One turn sends every row of this set to another row. A few are shown first. Where does it send the rows asked after them?
nafo: [-1.35 -1.05 -2.80  1.02 -0.87 -0.26 -1.78 -0.43  2.23  2.11 -0.53  1.93
  0.87  0.29  1.58  0.37  4.68  0.21]
meza: [-2.70  0.32 -2.15  0.00 -0.66  0.69  1.02 -0.11  0.70  4.16 -2.05  0.47
 -1.55  0.96 -0.65 -0.39 -0.60 -0.67]
komut: [-3.49 -0.27 -1.28  0.27  0.68  0.30  1.17  0.69  1.03  2.83 -1.68  0.55
 -1.91  2.24  0.64  1.28  1.40 -1.17]
fanop: [ 1.86 -0.20  1.09 -0.98 -0.78  0.01 -2.24  0.34  4.79  2.45 -0.14  0.02
 -2.05  1.64  3.30  0.07 -1.25 -1.92]
silap: [ 2.61  0.32  0.36 -2.51 -1.39 -0.07  0.04  1.27  4.18  3.27  0.63  0.58
 -0.08  1.93  3.20  0.59 -0.26 -1.43]
ruzok: [-2.01 -0.43 -2.13  0.69 -0.80 -0.13  2.27 -1.27  1.48  4.49 -1.46  1.54
 -0.35 -0.24  0.66  0.08  0.06  0.95]
sedu: [-1.27 -1.18 -1.68  0.39 -0.90  0.60  2.02 -1.81  1.57  4.31 -2.60  1.99
 -0.24  0.16  0.02 -1.03 -1.08 -1.32]
nof: [-3.10 -1.60 -1.43  1.32  0.81 -1.02  0.55 -1.20  1.71  2.94 -2.25  0.13
 -2.04  0.94  2.32  1.00  2.01 -0.14]
sina: [-0.02  1.30  0.41  2.28 -0.98  1.05 -2.83 -2.28  3.37  2.03 -0.88  1.93
  1.75 -0.14 -0.25  1.40  1.11 -0.26]
tinez: [ 1.24 -0.10  1.68  0.11  0.20  1.48 -3.53 -0.99  4.14  2.52  0.41 -0.59
 -0.77  1.14  1.52  0.81 -1.36 -0.88]
viz: [ 2.64 -0.72 -0.47 -1.26 -0.85  1.51 -1.78  0.41  4.06  3.31  1.18  1.20
 -0.98  1.15  3.05  0.29 -0.17 -3.82]
repa: [ 3.02 -0.91 -0.81 -1.33 -0.82  1.07 -1.57  0.84  4.17  3.33  0.09  1.16
 -0.76  1.31  3.08  0.57  0.13 -3.92]
lokon: [-0.50  1.90 -1.84  2.87 -0.68  0.96 -2.44 -1.83  3.93  1.57 -0.73  2.80
 -0.53  1.29  0.63 -0.27  2.33 -0.02]
Lin: [-1.66  0.50 -3.24 -0.14 -0.57  0.58  1.99 -1.12  0.98  4.02 -2.04  0.35
 -0.19  1.19 -0.32  0.22 -0.68 -0.99]
monub: [-0.67  0.51 -0.12  1.73 -1.58  0.02 -1.05 -1.49  4.35  3.83  1.63  1.01
  0.30  3.85  2.33 -1.27  3.65 -2.81]
nira: [ 0.63  1.47 -3.53  0.41 -1.36 -0.60 -1.61 -0.95  2.33  2.82 -1.21  0.99
  0.75  1.86  1.14 -0.72  4.45 -0.09]
viti: [ 0.88  1.27 -0.11  0.31 -2.96  1.12 -0.53 -1.70  4.26  5.21 -1.50  0.06
  2.71  2.55  2.71 -0.21  2.07 -3.30]
zokuz: [-1.01 -0.51 -2.58  2.10 -1.59  0.47 -2.27 -1.08  3.16  2.57 -1.78  2.76
  0.58 -1.01  0.41 -0.63  2.06  0.41]
tepu: [-3.63  0.22 -2.57  0.67 -0.23  0.40  0.86 -0.14  1.77  1.84 -1.43 -1.56
 -0.04  1.07  0.13  0.27  0.66 -0.96]
rutup: [-3.37 -0.43 -0.17  1.44  0.25  0.59  1.25 -1.12  0.47  2.73 -0.26 -0.47
 -1.08  2.27  2.66 -0.07  1.95 -0.18]
luni: [ 2.02  0.46  2.35 -0.17 -1.27  0.73 -3.40 -0.55  2.81  4.13  0.15 -0.32
 -0.69  1.11  2.33 -0.39 -0.91 -2.09]
fem: [-1.43  0.20 -1.34  1.67 -1.17  0.78  1.96 -0.69  1.39  4.02 -4.14  0.48
  0.15  1.19  1.22 -0.97 -0.42  0.02]
naka: [ 2.83 -0.85  0.40 -2.02 -0.36 -0.02 -0.18  2.01  3.90  2.66  0.91  0.22
  0.73  2.06  2.44  0.46  1.11 -2.19]
geni: [ 2.89 -0.09  0.18 -2.20 -0.49  0.13 -0.60  1.14  3.37  3.53 -0.65 -0.58
  2.08  2.13  1.89  1.87  1.07 -0.62]
Tubem: [ 2.75  0.55  2.20 -1.15 -0.87  0.32 -0.72  1.40  3.11  3.68 -0.51  0.81
  1.20  2.29  2.82  1.76  1.24 -2.12]
sas: [-3.20 -0.24 -1.90  0.89  1.37  0.47  0.69 -1.12  1.34  2.09 -1.34 -0.16
 -2.04  2.32  1.14  1.58  1.02 -1.69]
goz: [-3.56  0.36 -2.46  0.94 -0.38  0.82  1.44  0.04  2.17  1.85 -1.65 -0.77
  0.26  0.92 -0.22  0.53  0.18 -0.93]
zerok: [ 2.14 -0.66  1.37  1.44 -0.88  1.56 -2.81 -0.03  3.74  3.12  0.49  1.88
 -1.11  1.63  2.76  0.85 -1.19 -0.62]
bona: [ 0.73 -1.15 -0.94  1.37 -1.34 -0.16  0.72 -2.24  4.76  5.56 -3.10  1.73
  1.65  0.62  1.85 -0.72  2.24 -2.71]
soze: [-0.58  1.03  1.25  1.71 -1.95  1.68 -2.02 -2.55  4.67  3.89 -0.10  0.09
  0.80  2.77  3.20  0.02  1.94 -3.60]
burok: [-1.28 -1.44  0.42  1.54 -0.40  0.31 -0.54 -3.50  3.78  4.50  1.33  1.08
  0.08  1.08  2.87 -0.75  3.40 -2.61]
Nepi: [ 2.35 -0.84  0.79 -0.21 -0.50  0.76 -2.52  0.40  4.74  2.52  0.20  0.06
 -1.17  0.85  1.56 -0.92 -1.62 -2.29]
komel: [-2.78 -2.34 -0.78  0.15  1.17 -0.42  1.16 -1.49  0.94  2.52 -0.92  0.59
 -1.47  2.03  2.20  0.64  2.42 -2.10]
dodu: [ 3.41 -0.91 -0.26 -1.22 -1.36 -0.25 -1.72  1.36  2.16  4.31 -0.21  0.22
  0.56  2.40  3.52  0.77  1.41 -0.73]
vevu: [ 0.62  0.54 -1.06 -0.08 -0.93 -1.00 -2.85 -1.29  1.56  2.76 -1.27 -0.44
  2.58  1.05  1.06  1.21  4.15 -0.64]
Vuz: [ 0.92  0.86 -1.01  2.19 -2.43  0.01 -0.85 -1.05  5.31  4.75 -2.20  1.46
  1.20  2.92  1.19 -2.03  1.71 -2.82]

Lin moves to naka
fanop moves to meza
komel moves to tinez
Now these:
rutup moves to zerok
viti moves to nafo
sina moves to bona
Tubem moves to nof
lokon moves to Vuz
repa moves to tepu

One turn sends every row of this set to another row. A few are shown first. Where does it send the rows asked after them?
Big: [ 3.30  0.49  3.58 -0.94 -1.69  1.11  4.80  1.07  0.44  1.03 -0.87  0.05
 -0.34  3.54 -2.21  0.89 -1.09  0.71  3.48 -2.58 -1.68  2.25  1.90  1.55
 -3.80  0.85 -0.17  1.39  0.16 -1.85 -0.75  0.17 -2.41  0.70  2.06  1.46
  0.37  0.80  3.10 -3.13  0.70  1.26 -2.95  2.29  2.73]
Sot: [ 4.36  0.72 -0.35 -4.32 -3.35  0.09  2.33  0.84 -1.58  2.69 -0.64 -0.39
 -0.19 -0.07 -0.61  0.12 -3.03  0.59  0.94 -1.61 -3.82  1.45  0.99  2.17
 -0.58 -1.06  0.80  0.54 -3.79 -2.12  0.86  1.07  0.01  0.12  0.56 -0.13
 -0.38  0.22  3.64 -4.86 -0.20 -0.54 -0.16  1.60  1.22]
vomuv: [ 0.02 -0.20 -0.97  0.83  0.01  0.91  2.93  1.64 -1.79  2.21 -2.27 -0.55
  0.61  0.62 -1.03  2.93 -3.23 -1.54 -0.87  0.59 -3.53  0.62  0.63 -0.81
 -1.19 -1.32  0.77  0.95  1.11 -1.93 -3.73  1.48 -2.19 -0.78 -0.45 -0.66
  1.11 -0.59  1.69 -3.12  0.98 -2.01  0.59  1.07  3.55]
Pel: [ 0.93 -0.44  2.02 -0.41  0.82 -2.28  1.97 -0.48 -0.88  1.71 -3.17  2.18
 -1.10 -1.42 -3.58  4.90 -4.14 -1.92  1.78  0.03 -3.79  1.29  1.91 -0.65
 -2.58  0.23 -1.50  1.13 -0.35 -1.01 -1.68  0.38  0.87  0.91  1.38 -1.46
  1.15 -1.39  0.62 -2.27  2.59  2.66 -0.22  2.96  1.06]
Voze: [ 3.14 -0.21 -0.04  0.60 -2.01  1.37  3.40  1.74  0.73 -0.92 -1.95 -1.75
 -1.38  3.01 -1.12  3.94 -0.86 -0.42  3.66 -2.12 -0.34  1.33 -0.55 -0.33
 -2.16  2.18 -0.97  0.25 -0.50  0.13 -2.82  0.82 -0.28  0.71  4.11 -1.93
  1.37 -1.69 -1.41 -2.19  0.56 -0.33  0.71  2.28  1.57]
ner: [-0.91  0.31 -0.04 -0.72 -1.29  2.04  2.35  0.43 -1.10  1.80 -1.48 -0.67
  1.16  1.56 -2.17  1.09 -0.90 -3.20  0.22  0.92 -3.29  1.39  0.15  1.62
 -1.37 -2.10 -0.30 -0.23 -0.91 -1.61 -3.78 -0.15 -3.15  2.48  1.63 -2.20
  4.01  1.00  2.69 -1.76 -0.07  0.37 -0.23  1.59  3.65]
zos: [ 4.86 -0.67  1.45 -2.14 -2.60 -0.59  2.06  1.37 -1.50  1.67 -1.39 -0.50
  0.53 -0.79 -2.16  0.74 -1.48  0.91  1.18 -2.51 -3.69  1.54  1.88 -0.72
 -3.41 -0.14  0.21  0.64 -2.36 -0.68 -0.07  2.53 -0.29  0.82  0.51  2.59
 -0.13  1.03  1.99 -4.12 -1.79 -2.36 -0.59  2.11  1.49]
Kavis: [ 3.62  1.09 -1.44 -2.10 -2.58  0.42  2.83  1.20  0.10  2.56 -0.03 -0.58
 -1.66  1.83 -1.08  1.93 -3.65 -1.04  1.60  0.64 -4.01  1.35  0.75  3.47
  0.99 -0.89 -0.47  1.39 -4.32 -3.39  0.27 -1.21 -1.09 -0.50  0.14 -1.65
  1.12 -0.23  3.60 -4.38  0.62  2.77 -1.14  1.35  2.11]
luduk: [-0.39 -0.05  0.12 -0.54 -1.42  1.03  2.20  2.17 -1.39  2.20 -1.43 -0.88
 -1.29  1.37 -3.05  2.15 -0.32 -3.82  0.12  2.00 -6.08  1.60  0.43  1.11
 -1.05 -3.17  0.18  1.19 -0.58 -0.99 -2.51  0.70 -0.72  1.23 -0.14 -0.89
  2.29 -0.54  1.66 -1.02 -0.85  0.74 -0.89  2.29  3.87]
didar: [ 2.70 -0.36  2.08 -1.78 -1.44 -1.55  3.64 -1.31  1.28  3.67  0.47 -2.07
 -0.55  1.29  0.01  3.46 -3.13 -2.02 -0.63 -2.04 -2.24  0.71  2.17  0.68
  0.69 -2.33 -1.61  0.03 -1.66 -1.59 -0.92  0.65 -0.60 -1.02 -0.92  0.63
 -1.84 -2.12  0.23  0.01  0.95 -1.77 -1.24  1.52  1.61]
movel: [ 1.04 -0.54  0.60 -1.43 -0.34 -1.57  2.02 -0.54 -0.15  1.80 -4.27  1.35
 -1.57 -0.57 -3.06  3.46 -2.10 -0.71  1.66  1.26 -4.71  1.93  2.43 -0.66
 -2.60  0.59 -1.87  1.34 -2.79 -1.34 -1.21  0.05 -0.05  1.91  2.30 -2.35
  1.22 -1.04 -0.43 -0.34  2.18  2.26  1.04  4.22  0.95]
Ror: [ 0.76  0.04  0.77  2.58 -0.19 -1.37  3.95  1.89  1.60  0.71 -2.13 -2.75
 -2.32  2.07 -0.68  2.97 -2.31  0.52  2.54 -0.55 -4.26  0.65  0.13  0.75
 -2.04  0.68  0.13  0.63 -2.11 -0.70 -0.60  1.18  1.18 -2.02  0.94 -0.47
  0.86 -2.25  2.48  1.37  0.95 -0.83  0.58  2.42  2.92]
zuden: [ 3.01 -0.76  2.98 -2.17 -1.98 -1.03  4.13  0.78 -0.16  2.21  0.42 -2.04
 -0.44  2.55  1.27  1.99 -1.45 -1.28  1.68 -0.83 -3.25  1.24  1.50  3.37
 -1.59 -1.20 -0.83 -0.76 -1.26  0.65  1.04  1.54 -0.70 -0.52  0.56  0.51
 -1.40 -3.45  0.62 -1.47  1.25 -0.84 -2.73  0.80  2.04]
zever: [ 1.14 -0.37  1.97  0.70 -0.45 -0.30  0.41 -0.37  1.38 -0.46 -0.28 -1.72
 -0.14  0.09 -2.79  1.73 -1.66 -0.15  2.27 -2.51 -3.39  0.83  0.26  0.80
 -1.68 -1.07 -0.11 -0.99 -3.52 -0.96 -0.85 -0.29 -0.24  0.63  0.72 -0.29
  3.73  0.29  4.36  2.53 -1.26  0.47  0.61  3.23  1.79]
ravop: [ 1.74 -2.27  0.93  0.11  0.43 -1.25  1.95 -0.67  0.68  1.01 -3.94  1.04
  0.16 -0.27 -0.99  3.19 -2.44 -1.86  1.50  0.48 -3.85  1.51  1.02 -0.65
 -1.82  0.40 -2.84  0.21 -4.07 -1.00 -1.16 -0.68 -0.58  0.81  3.20 -2.97
  1.64 -0.81  0.80 -1.65  3.43  0.66  1.15  3.72  1.31]
kisu: [ 2.38  1.02  1.53 -1.74 -2.23  0.16  0.45  1.54 -1.18 -1.14 -2.31 -1.55
 -1.94 -0.42 -4.72  3.56  0.72 -2.24  2.04 -1.01 -1.77  2.90  0.58 -1.60
 -1.73 -0.60  1.62 -0.25 -3.22  0.85 -0.73  0.13  0.47 -0.01  0.59 -0.86
  0.86  1.86  0.15 -1.31 -1.95  0.87 -1.27  2.62 -0.37]
Bupi: [ 2.31  0.45  0.16 -2.87 -1.41  0.18 -0.37 -0.02 -0.82  2.51  1.18 -1.92
  0.08  1.26 -2.46  3.69 -0.94  0.00  2.32 -0.41 -3.60  0.73  2.01  3.28
  1.55 -0.92 -1.69 -1.35 -1.46 -1.42  1.36 -0.47 -1.65  1.89  1.11 -0.06
  2.40 -0.52  2.07 -2.50  0.03  3.90 -0.02  0.09  2.63]
bazel: [ 5.04 -0.24  1.44 -2.98  0.15  1.66  2.08  0.67 -1.15 -1.86  0.33 -1.44
  0.09  0.43 -2.07  1.00 -2.66 -1.25  1.57 -2.12 -1.88  1.51 -0.19  0.56
 -3.46 -0.97  0.54 -0.32 -2.57 -1.55 -0.81  1.27 -1.28 -0.94  3.43  3.24
  0.44 -0.98  1.15 -2.11 -0.03 -0.93 -1.26  4.32  1.49]
gur: [ 1.31  0.44  1.32  2.11 -0.54 -1.38  2.70 -0.09  0.24  1.25 -1.53 -2.64
  1.37  0.09 -1.52  2.65 -3.91  1.89  2.99 -1.67 -0.88  0.64  0.62  0.39
 -3.07  0.98  1.11  0.16 -0.23  0.15 -2.54  1.48 -1.02 -0.50  1.06 -1.90
  2.67  0.46  3.44  0.31  0.99  0.77  0.71 -0.34  1.66]
Ret: [ 4.26  1.31 -0.62 -1.48 -0.75 -1.21  4.21 -0.91  0.64  3.53 -1.65 -3.02
  1.24  0.21 -0.57  3.16 -5.16 -1.13  0.06 -0.02 -1.68  0.24  2.44  0.63
 -0.98 -0.72 -1.81 -1.33 -1.18 -0.97 -2.26  2.09 -3.90 -0.20 -0.07 -0.50
  0.57 -1.54 -0.76 -1.39 -0.82  1.24 -0.87  0.89 -0.03]
Sop: [ 3.07  0.12  0.94  0.14 -1.74  0.85  3.45  2.78  1.36 -1.57 -1.36 -1.14
 -2.28  2.60  0.10  4.08 -2.07 -0.57  2.87 -0.53 -0.55  0.72 -0.38 -0.75
 -0.54  2.44 -1.97  1.02 -0.37 -0.23 -2.82  0.47  0.58  0.39  3.37 -1.44
  0.10 -1.90 -1.29 -2.49  0.90 -0.14  0.62  2.55  1.14]
ditoz: [ 4.16 -0.70  3.50  3.45 -1.97 -1.06  2.91  3.50  0.54  0.57 -0.44 -0.07
 -0.80  1.48 -1.21  4.13 -1.33 -0.86  2.83 -1.49 -1.55  1.47  0.74 -1.57
 -1.73  1.94  0.74  0.80  0.10 -0.47 -2.01  0.18 -0.53  0.16 -0.07 -1.06
  0.72 -0.94  0.31 -3.89  0.04  0.38  0.33  2.17  1.80]
nep: [ 3.31  1.65 -2.38 -2.34 -2.58  1.14  2.68  1.06 -0.31  2.06 -0.66 -0.73
 -2.09  1.27 -1.18  2.05 -3.56 -0.96  1.54  0.76 -4.32  1.16  1.15  2.72
  1.41 -0.75 -2.02  0.62 -3.86 -2.81 -0.19 -0.77 -1.41 -0.85  0.01 -2.07
  0.69 -0.50  2.98 -3.28  0.26  2.99 -1.21  1.31  2.27]
zasa: [ 3.46 -0.53  2.32 -0.90 -2.42  0.73  2.78  2.99 -1.69 -0.21 -0.69 -1.88
 -0.56  1.65 -0.38  1.17 -0.08 -0.03  3.00 -0.30 -3.55  3.06  0.72  2.37
 -3.58  1.21 -0.43  0.24 -2.72  1.98  0.54  2.29 -1.02  0.58  2.27  0.48
 -0.40 -1.27  0.85 -2.57  1.18  0.56 -3.42  0.73  2.80]
kov: [ 4.42  0.05  1.92 -2.05 -1.85 -0.14  4.81  0.05  1.72  2.88 -1.50 -1.36
  1.62  3.28 -0.20  0.99 -3.61  0.66  1.74 -1.09 -0.97  1.66  2.57  2.41
 -2.74 -0.85  0.42  0.25  0.02 -1.14 -1.04  2.24 -3.66  1.14  1.17 -0.17
  0.12 -0.81  1.99 -2.17  0.64  1.89 -2.75  1.57  0.09]
zave: [ 4.06 -0.13  3.45  2.58 -1.56 -0.10  1.93  2.94  0.47  1.28 -1.15 -0.20
 -0.53  1.44 -0.44  4.52 -1.89 -0.04  2.78 -1.32 -1.06  0.36  0.48 -2.11
 -1.22  2.01 -0.60  0.41  1.18 -0.49 -2.05  0.21 -1.27  0.83  0.97 -1.58
  0.25 -0.16 -0.31 -3.75 -0.23  1.13  0.69  2.01  0.35]
Rasez: [ 4.72 -0.24  0.50 -4.66  0.20  1.04 -0.67  0.32 -0.74  0.42  1.04 -1.63
  0.78  1.28 -1.81  1.70 -2.08  0.05  1.85 -1.42 -3.14  0.26  1.13  2.34
 -0.67 -2.00  0.26 -1.45 -1.71 -2.01  1.53  1.01 -1.70  0.16  1.45  2.74
  1.04 -1.60  2.69 -2.36 -0.19  1.94 -0.69  3.49  1.79]
daron: [ 2.01  1.18  1.70 -1.78 -0.76 -0.91  3.12  0.73  0.16 -3.23 -2.13  0.59
 -1.02  1.16 -2.84  2.31  0.64 -2.18  1.22 -0.67 -0.77  1.66  0.90 -0.42
 -1.70  0.96  0.15 -1.03 -3.41 -2.36 -1.50 -1.84 -0.96 -0.41  0.54 -0.36
  3.27  1.75  1.95 -3.33 -1.52 -1.61 -0.39  3.46  0.66]
Befi: [ 1.78 -0.73  3.69 -0.93  0.60 -1.59  1.52 -0.88 -0.30  0.57 -2.57  2.53
  0.21 -1.00 -2.27  3.85 -2.81 -2.96  0.77  0.04 -3.31  0.56  0.23 -0.36
 -2.33  0.71 -2.11  0.35 -2.50 -1.30 -2.15 -1.21 -0.37  0.61  1.62 -2.51
  2.05 -0.19  2.30 -1.89  3.65  1.74 -0.18  2.44  1.92]
Zovo: [ 1.56  1.78 -0.47 -0.18 -1.46 -1.57  3.70  0.49 -1.61 -0.29 -1.79 -1.62
 -2.25 -1.21 -2.96  1.55 -2.74  0.81  1.22 -0.37 -4.71  0.26 -0.72  1.30
 -3.61 -0.57  1.65  0.78 -3.19 -1.47 -1.51  0.35  0.89 -0.51  0.14 -1.64
  3.37  0.45  3.29 -0.53 -1.28  0.15  0.75  1.04  0.39]
dumaz: [-0.23 -1.63 -1.23  0.36  0.01  2.45  1.29  1.18  0.26  1.68 -2.43 -2.36
  0.97  1.80 -1.45  2.49 -2.17 -1.92 -0.20 -0.20 -3.09  1.81  0.80 -1.05
  0.09 -1.92 -0.05  0.15  0.36 -0.67 -3.25  2.37 -2.10  0.72  1.64 -0.10
  0.73 -0.95  0.63 -0.17  1.37 -0.81  1.01  2.86  4.04]
medo: [ 2.95 -0.37  1.17 -1.66 -1.42 -1.15  4.27 -1.32  1.63  3.35  0.41 -2.24
  0.02  1.21 -0.06  2.97 -3.55 -2.53  0.15 -1.31 -2.40  0.64  2.62  0.56
  1.12 -1.97 -3.42 -0.40 -1.64 -1.53 -1.26  0.37 -1.13 -1.29 -0.47 -0.08
 -0.98 -2.31  0.19 -0.09  0.15 -1.49 -0.90  2.11  2.34]
feg: [ 2.57  0.75  0.12 -2.52 -1.44  0.55  0.53 -0.31 -0.66  2.25  1.29 -1.68
  0.17  0.49 -2.34  3.15 -1.38 -0.20  1.98 -0.47 -3.61  0.53  2.41  2.12
  2.23 -0.78 -2.65 -1.48 -1.18 -1.44  0.89 -1.16 -2.57  0.94 -0.45 -0.56
  2.00 -0.14  2.68 -1.93  0.26  4.09 -0.16  0.52  2.88]
guv: [ 2.48  1.25  1.19 -2.56 -2.32 -0.06  1.21  1.43 -0.98 -1.33 -3.38 -0.73
 -1.54 -0.24 -3.51  3.38 -0.49 -2.59  1.84  0.45 -2.09  1.54  0.28 -1.30
 -1.21 -0.97 -0.15 -0.02 -3.10  0.42 -1.17  0.10  0.70  0.18  0.83 -1.55
  1.01  2.35  0.64 -2.64 -2.65  1.12 -1.79  1.95 -1.61]
Nerud: [ 1.37  1.00  3.29 -1.51 -0.33 -0.40  2.18  0.41  0.12 -2.54 -1.40  0.07
 -1.33  0.89 -2.86  2.29  0.17 -2.62  1.61  0.27 -1.19  1.64  1.36 -0.99
 -0.20 -0.26 -1.05 -1.43 -2.92 -2.01 -0.61 -2.50 -0.40  0.33  1.16 -0.05
  2.43  2.09  1.76 -2.96 -1.74 -0.39 -0.18  4.34 -0.28]
pitil: [ 4.02  0.80 -0.65 -1.76 -0.35 -1.73  3.49 -0.85  1.03  2.68 -1.71 -2.57
  1.53  1.37 -0.24  3.11 -4.74 -0.51 -1.05  0.21 -1.34  0.16  2.25  1.49
 -1.48 -0.91 -0.85 -1.11 -1.88 -1.64 -2.01  2.45 -3.86  0.24  0.13  0.08
  0.71 -1.78 -0.76 -1.09 -0.08  0.51 -1.18  0.81 -0.54]

zever moves to Ror
pitil moves to Bupi
kov moves to Rasez
Now these:
nep moves to Ret
ner moves to dumaz
zasa moves to zos
ditoz moves to daron
Sop moves to guv
ravop moves to movel

